128 stands for zero in the data rows.
Some points:
<183 155 108 131 108 183 162 133 115 110 144 154 109 128 179 115 122 120 109  92  98 169 140 120>
<161 123 122 148 128 161 140 104 122 107 137 154 132 138 181 114 163 137 107 137 101 206 124 122>
<153 138 126 132 115 164 147 123 111 112 122 160  98 109 139 172 147 166 129  97 139 155 115 136>
<160 189 224  15 175  41 124 130   0 255 238 255 111 255  67 168 124 138   0 176  67 255  30 184>
<103  87  82 119 140 117 118 106 144 102 138 105 151 132 103 116  96 134 122 125 179  95 152 156>
<174 162 130 102 115 197 162 110 129 138 142 166 119 149 185 112 152 126  96  77 105 176 100 108>
<108 125 150 132 119 108 133 120 133 106 119 105 109 116  92 203 152 118 129 102  93 141 139 102>
<195 145 121 121 131 193 167 110 102 129 114 187 115 145 208 118 160 166  92 132 109 149 114 107>
<114 141 140 239 218 126 123 101 103 123 123 119 121 127 128 137 129 147 100 119 105 118 132 105>
<176  86 127 120  96 192 124 107 115 105 103 195 103 131 141 106 125 110 115 128 122 134 144  78>
< 79 111 134 104 103  88  92 119 171 156  90 124 170 122 112 138  96 125 149 192 159 121 125 157>
<156  78  98 137  43  13  36   0  92 113  52 255  94  78   0 167  46   3   1  57  12  13 104  93>
< 98  95  93 108 131 132 130 109 148 118 100  91 151 113  98 133 103 137 155 129 153 107 143 138>
<112 116 124 124 130 108  99 113 173  74 149 133 158 120 127  93 121  99 156 166 168 103 113 159>
<132 167 168 112 122 151 175 132 122 146 170  79 120 160 170 136 169 154 105 107 133 146 127 102>
<133  92  98 130 114 144 132  91 163 120 139 127 132 127  93 126 124 136 112  78 123 106 101  96>
<120 106 106 151 128 118 119 125 106 118 122 101 144 114  98  87 118 205 104 119 128  93 228  83>
<136  86  98 139 138 120 120 134 179 140 126 112 177 115 102 107 120 133 229 144 174 104 122 175>
<107  97 102 122 123 134 152 150 118 129 119 127 124 127 124 210 155 134 127 115 127 123 134 109>
<132 121 118 175 153 124 109 128 115 111  97 111 101 116 148 121 113 138 123 125 100 137 135 125>
<106  95 111 109 131 127  88 130 150 209 112  98 153 139 118 117  99 117 154 160 115 114 147 141>
< 95 105 113 133 105 133  97 127 162 134 124 110 180 119 109 123 115 116 179 180 160 124 127 164>
<138 150 187 157 141 110 157 164 114 123 155 131 119 138 117 132 160  98 108  96 107 134 120 134>
<115 139 132 104 134 141 118 102 194 119 131 103 185 128 126 138 101 115 224 179 198 105 129 186>
<116 184 183 154 149 155 152 141 107  89 144 151  98 147 132 138 142 117 138 118 129 136 135 115>
<117 183 199 170 142 127 132 147 129 118 152 129  95 131 127  95 134 123 123 102 103 113 136 108>
<131 114 119 110 124 109 109 120 152 145 112 132 150 111 114 128 105 113 145 139 121 131 171 126>
<123  87 104 147 133 130 137 110 119 120 136 146 122  78 104 107 114 134 116 130 113 107 146 124>
<111  93 123 128 116 152  99 122 186 114 117 121 157 123  74  77 135 114 190 182 176 109  79 170>
<116 100 127 115 139 120 146 160  99 153 153 104 111 114 132 151 119 187  93 110 105 118 149 125>
<118  94 120 127 132 108 122 131 186 122 139 128 194 123 108 106 114 132 231 173 182 141 117 171>
<134 108 110 103 148 135 129 147  95 111 117 116 113 119  97 182 141 154 121  95 154 117 139 115>
<134 108  72 129 114 135  95 162 146 109 115 103 134 121 100 116 126  95 125 138 147 139 132 162>
<117 121  94 115 124 131 116 134 130 105 102 112 133 132 134 150 120 141 121 128 124 113 160 145>
<113 150 184 129 139 110 172 170 108 150 163  88 148 144 144 136 186 119  81 131 118 146 128 112>
<118 124 114 136 143 114 116  90 146 203  76 131 144 111 105 111 109 137 141 115 153 123 111 125>
<118 187 182 128 131 135 170 159 106 105 136 118 109 139 159 150 188 105 135 127 140 156 131 124>
These points spread out most along one direction. Where along it does each point below lie, from 0 to 9? The average falls between 4 and 5, and the first point above lies past it.
<127 115 142 103 121 126 129 141 139 190  88 106 125 110 145  99 134 121 157 115 139 101 129 129> 4
< 99 255  55  45   0   0 145 255 127 190 165 111  42 110 255  18  69 100 245 255  99   0  86 130> 3
<133 127 120 120 126 142 113 139 134  97 120 119 117  95  82 147 124 122 120 110 125 100 121 107> 4
<120 128 140 178 183 133 106 104 103 113 119 133 131  98 144 124 126  98 115 113 146 145 142 113> 5
< 95  75  99 117 134 116  89 115 192 138 106 107 163 104  85 105 123 130 197 138 189 130 132 194> 2
<106 113 110 114 131 135  92 123 170 119 112 124 144 102  82 113 112 131 176 165 152 108 128 172> 3
<171 144 127 116 133 169 142 140 143 128 137 154 102 141 174 133 126 125 118 116 122 169 134 116> 5
<133 134 151 133 161 160 149 116 131 104 148 130 121 134 183 118 157 121 113 125 107 189 103  97> 6
<141 151 132 105 134 140 136 184 113  83 123 102 124 126 107 162 135 122 112 103 146 107 141 113> 5
<102 145 122 120 109 128 205 133 110 128 150 101 122 165 158 126 194 126 102 122 116 153 160 118> 6
<124 111 130 116 121 155  99  97 169 155 119 108 162 131 126 135 116 154 157 163 166 114 140 161> 3
<102 121 120 134 129 100 155 192 112 119 129  98 105 133 147 200 149 121 131 109 116 122 129  89> 5
<118  88 131 144 120 120  87 114 100 110 125  99 120 120  90  96  86 128 126 116 126 119 121 134> 4
<197 153 141 169 169 192 110 130 128 130 114 175 111 132 124  99 118 145 102 115 105 129 132 108> 5
<109  96 124 124 117 122 155 165 126 105 102 106 126 122 127 193 135 154 139  85 107 116 132 130> 4
<163 127 160 120 108 153 149 121 126 104 123 137 130 138 192  95 155 118 126  90 110 194 130  99> 6
<142 117 148 127 112 113 172 119 113 113 204 103 118 215 146 130 164 134 126 140 127 114 111 103> 5
<117 135 159 221 168 115 116  83 104 107 120 136 122  99 132 126 112 138 112 138 120 141  99 104> 5
<120 146 115 102 119 126 102 120 117 184 137  94 100 131 115 113  90 135 118 105 112  90 122 145> 5
